One turn moves every row onto another: examples first, then more rows asked
J552: [ -1.2  23.9  16.1   6.8  -5.1   1.5  -8.3  11.9  18.1  13.7  25.4  15.3
   1.8 -12.1 -18.1  22.2  13.9  18.3   1.0 -10.4  -6.1  -4.5  15.3   5.0]
J933: [ 17.5  -8.2 -12.1   0.5 -12.4   3.4  10.6   7.4 -10.2 -15.7  -1.5  21.6
 -24.1 -19.3  -3.7  13.3  16.8 -22.6  -7.5   2.6   7.3 -22.0   0.0   9.4]
J61: [ -8.4   6.3   6.0  10.6   2.7   1.2  -9.6  13.0 -30.1  29.1  -3.5  -1.7
   5.5   6.2 -32.2  23.4  23.3  -1.4  -7.6  -2.6  -4.1 -17.7   0.4   7.8]
J949: [ 10.6  15.1   8.7 -22.0  -5.4  10.2   9.4   5.5   9.6 -10.0 -20.6 -13.4
 -27.3  -6.6  -3.4  -5.8   1.4  -6.5 -10.0  -7.8  10.4 -15.5  33.0   3.1]
J388: [ -4.7  -1.7  -7.5   9.0 -16.0   8.5   2.1   6.6 -23.9  -1.4  13.2  25.8
  -4.8 -15.1 -12.8   2.2  13.9 -18.9   2.4  14.3 -10.7 -31.6  15.0  20.3]
J379: [  1.6  -3.3  10.7   9.1   1.1   3.0 -14.0  18.2 -11.6  13.9  -3.7  13.3
   5.8  -7.3  -9.9  32.2  25.4  -2.1 -14.7  -8.6   0.7  -1.7  -7.1 -10.4]
J821: [-16.1  23.5   5.7  -6.7 -12.3   6.1  -1.4  16.5  -1.3  -2.9  -2.1  -3.0
 -11.5  -0.9 -19.6 -11.8   5.6   5.2   1.7   1.6 -14.3 -30.3  43.3   7.7]
J104: [-15.3  15.2  21.7   0.9  18.6   4.9  -9.5  15.1  -4.9  33.3 -10.4 -13.7
 -20.4  11.2 -18.2   3.4  21.7   3.5   2.5  -4.3  14.0 -26.5   7.4   6.5]
J956: [  4.5   4.7  11.8 -14.3  -7.2  18.5   0.3 -12.9 -16.0  16.2  -4.3 -11.3
  -2.2  -1.0 -15.5 -16.3  -5.3   3.8   5.3   5.7  -4.6 -21.4  30.7  29.1]
J275: [ -1.5  28.3   5.7 -10.2   2.2  -4.6   4.2  17.1  17.8   1.3  -0.1 -12.1
  -3.5  -8.7 -27.9  24.8  -1.9   8.4   1.5 -12.4  10.7   0.8   2.3  -6.7]
J820: [ -0.1  21.8   7.5 -12.9 -14.6  12.7   8.2   6.9  18.7  -6.1 -19.2 -13.9
 -27.1  -0.7 -10.8  -3.1   8.7   1.2 -10.3  -4.1   9.4 -28.5  31.8   9.2]
J875: [ 11.5   7.2  17.6   3.3   8.6  -6.3  -3.4  -3.1 -12.4  12.3 -14.8  -1.9
   0.7 -17.4   6.5 -14.9   5.6 -15.2 -13.0   1.4  27.2 -19.0  -4.2 -13.6]
J146: [ 17.3 -14.8  -3.3  -8.5   4.4  -2.1   5.6  10.5   0.4 -10.8  -7.1  27.4
 -14.1 -30.3  -3.5  -2.8   2.2 -17.7   1.9 -10.0   5.7 -14.4   0.1   6.3]
J105: [ 24.7  -6.2   6.1 -20.8  -1.1   3.4  17.9  -1.5  -6.1   8.7 -14.0 -10.7
 -11.8 -12.8  -8.4 -11.8   5.8 -18.3   2.4 -12.5  20.3 -35.4  11.0  19.7]
J603: [ -2.4  11.8   0.6   5.9   2.6  -7.8  -1.4  16.0  10.6   3.7  25.2   7.7
 -22.9 -17.0 -12.6  24.1  10.4   7.8  11.0  -3.4  14.4 -15.9 -17.2  -3.4]
J525: [ 15.7   0.2   2.0 -17.1  -6.2   4.2  20.2  16.8  -4.1 -13.4 -10.2  -6.1
 -13.9 -10.5  -0.1  -1.1  10.7 -31.3   0.4  -3.1  20.5 -32.5  11.7   1.0]
J382: [  0.8  18.8   0.9  -6.4   1.9  -3.1  15.4  14.0   1.2  12.8   9.8 -22.6
  -7.7  -2.0 -28.1  21.6  10.2  -5.4  13.7  -0.1  26.6 -28.7 -13.8   6.6]
J415: [ -7.9  12.8  -6.7   9.7 -29.7  12.4  -6.2  -1.8 -10.7  -1.0   4.1  10.2
 -15.4  -6.4 -21.3   7.7  12.9   8.2 -10.6   8.9 -18.0 -28.1  26.3  20.0]
J411: [  7.7  11.8  20.6   5.1  14.2  -8.5  11.8  -4.0  -9.0  10.6  14.2  -7.8
  12.6  -7.8 -36.1  21.4   2.9  -3.5   7.1 -18.1 -12.3 -23.6  18.1  22.2]
J297: [  9.9   2.3  11.3 -24.3   2.7   2.2  -2.5   3.2   2.1  -4.3 -13.6  -5.8
 -16.2 -18.1  -1.8 -18.2 -13.4   5.8  -0.3 -14.4   0.1  -7.5  27.1  -0.9]
J449: [  1.7  31.0  16.1  -5.5  -6.2   6.9   8.5  10.2  10.1  22.9  10.4 -15.4
  16.0   3.4 -33.6  20.1  13.8   5.8   4.1  -6.3   5.4 -16.3  17.7  15.1]
J876: [  0.2   0.1  22.8   7.9  18.9   7.9   3.9  -6.4  18.8  -3.9  13.9  -7.5
 -16.7 -26.6  -3.8  21.4  -6.0   2.5   8.9  -1.1  12.9 -16.1  -7.9   4.6]
J321: [ 18.5  20.4  19.2  -2.6  20.5  -7.9  -3.0 -10.9 -16.0  10.1 -20.3  -5.3
 -13.3   9.0  -6.5 -15.8   6.8  -2.1  -7.5   1.1  17.2  -5.3  11.1  -0.3]
J362: [ -8.4  20.2  20.9   8.0   8.7   3.3 -12.2 -10.0 -11.0  20.3 -17.8  -0.4
   9.2 -10.1  -6.9 -20.6  -3.8  -3.5 -11.7  10.9   9.3  -8.6  14.5  -2.9]
J29: [-26.5  12.9   8.9   8.5   9.1  -0.5 -22.0  14.4  -8.9  24.8 -11.9  -0.6
 -15.1  -5.1 -24.6  13.9   7.4  12.0 -10.1  -7.6  -2.9  -8.1   4.5  -4.1]
J443: [ 10.1  -0.5  23.7  12.9   2.0   3.0  -0.8  -9.1   7.0   3.5  22.6   1.6
   7.0 -32.1 -11.1  28.7   1.5   6.9  -6.0 -15.0  -9.8 -14.2   7.2   6.1]
J554: [  7.1   8.5   4.3 -14.9  -5.4   4.5  16.9  27.3  10.1 -22.0 -10.0  -3.5
 -15.0  -3.2  -2.7  -1.0  17.0 -18.8   4.7   0.2  15.9 -32.5  16.9  -4.6]
J387: [ -9.8  13.6  16.0   6.9  15.4  -0.3   4.4  -5.2  15.2   4.2  -2.7 -10.0
  -3.5 -29.7 -31.5  21.5 -15.2   3.9  -3.3 -14.4  -4.0 -12.1   7.4  10.5]
J206: [ -2.5  -3.5   1.6  -0.9  -2.1  12.3 -11.9  -2.7  -9.9  -2.8   2.8  26.7
  -4.0 -18.3 -10.5  -7.7  -9.0   4.3   4.5   7.9 -19.3  -0.2  20.1  17.7]
J687: [ -9.0  12.6  -0.3   5.1 -15.6  13.9  -9.4  -5.3 -10.8   1.4   3.6  18.8
 -18.6 -10.5 -16.2  -2.1   3.9   5.8  -7.6   9.7 -20.4 -14.3  36.0  22.4]
J361: [  1.0   6.1  10.8  21.3   3.6  -5.4  -9.8  -6.8 -19.3  19.1  -6.6  24.0
  13.2 -21.3  -6.1  -9.8  10.5 -15.4 -14.8   8.5   7.0 -17.7  -1.9   1.1]
J601: [-11.2  20.5  14.0 -12.7  -9.4  14.3   0.7   4.9  -4.8   3.9  -4.9  -9.1
  -8.4  -0.9 -12.3 -16.9  -1.3  -3.6   0.6   3.4  -7.5 -24.3  48.4  13.8]
J632: [ 13.3  -1.2  22.7   1.4   9.4   9.0  -1.2  18.7  -7.1  22.0  -2.0  -0.9
   0.9   9.9  -4.0  21.6  39.7 -10.8  -2.7  -5.1  19.4 -19.9  -3.0   0.2]
J793: [ -0.9  -0.9  -8.9   7.7 -20.5   4.7   2.0  19.1 -18.5 -15.8  14.6  20.8
  -3.3  -9.1 -11.7   9.4  20.4 -11.5   3.1  13.3 -12.1 -30.9  11.8   6.7]
J128: [  8.8  19.7  12.0  14.4  14.6  -7.2  -9.8 -14.2 -24.4  17.3 -11.4  21.4
  -1.9   5.0 -18.9 -11.2  12.0  -1.3  -8.0   8.0  -2.8  -3.2  13.2  15.4]
J745: [  1.9  15.5  11.7  10.8  -6.2   4.1   2.1   8.3   2.5  25.0  35.8   5.4
  -2.2  -5.3 -18.1  18.7  26.6   4.9  13.1   2.1   9.4 -34.1  -1.4  18.6]
J136: [ -2.0  12.0  20.6   0.4  29.9  -2.7  16.3  -1.8   3.1   3.1   6.7 -16.8
 -11.3  -1.9 -27.7  13.9  -3.9  -9.4  22.7  -4.6   8.8 -26.0   2.3  21.4]
J873: [ 28.4   5.9   8.8  10.5  14.3 -16.8   0.1  -7.6 -24.5   9.6  -8.3  19.8
  -9.7  -2.4  -4.3  -5.6  20.7 -13.3 -10.1  -1.9  15.6 -13.8  -4.7   3.1]
J992: [ -5.1   5.7  26.7  -0.6  16.5   6.6 -13.0  20.9  13.5  18.0  -9.7   1.0
 -19.7  -1.5   3.3  12.1  22.5   3.1  -5.1 -10.2  18.8 -10.9   0.9 -12.6]
J290: [ 15.2  -2.5  -7.4   0.7 -22.0  11.1  12.2   9.4   0.8 -19.1  -3.8   9.5
 -19.1  -8.3  -2.9  18.6  23.8 -16.9  -7.9   7.3  12.8 -30.5   0.7   8.5]
J313: [ 11.6 -12.2  -2.5   2.3  -6.0  14.0   8.0  -7.3 -16.9  10.2   1.4  22.3
   0.2 -12.2 -16.8  -2.1  11.2 -19.9   7.7  10.6   1.3 -27.9   3.8  36.7]
J482: [ 17.8  -1.3  27.8   6.0  16.3  -0.4  11.2  -4.8  -5.2   3.5  31.2  -4.7
  -0.9  -4.2  -8.0  21.9  13.0  -4.6  19.7  -4.4   2.6 -28.6   2.8  16.7]

J956 moves to J206
J388 moves to J933
Now these:
J554 moves to J820
J29 moves to J61
J411 moves to J443
J875 moves to J321
J603 moves to J382

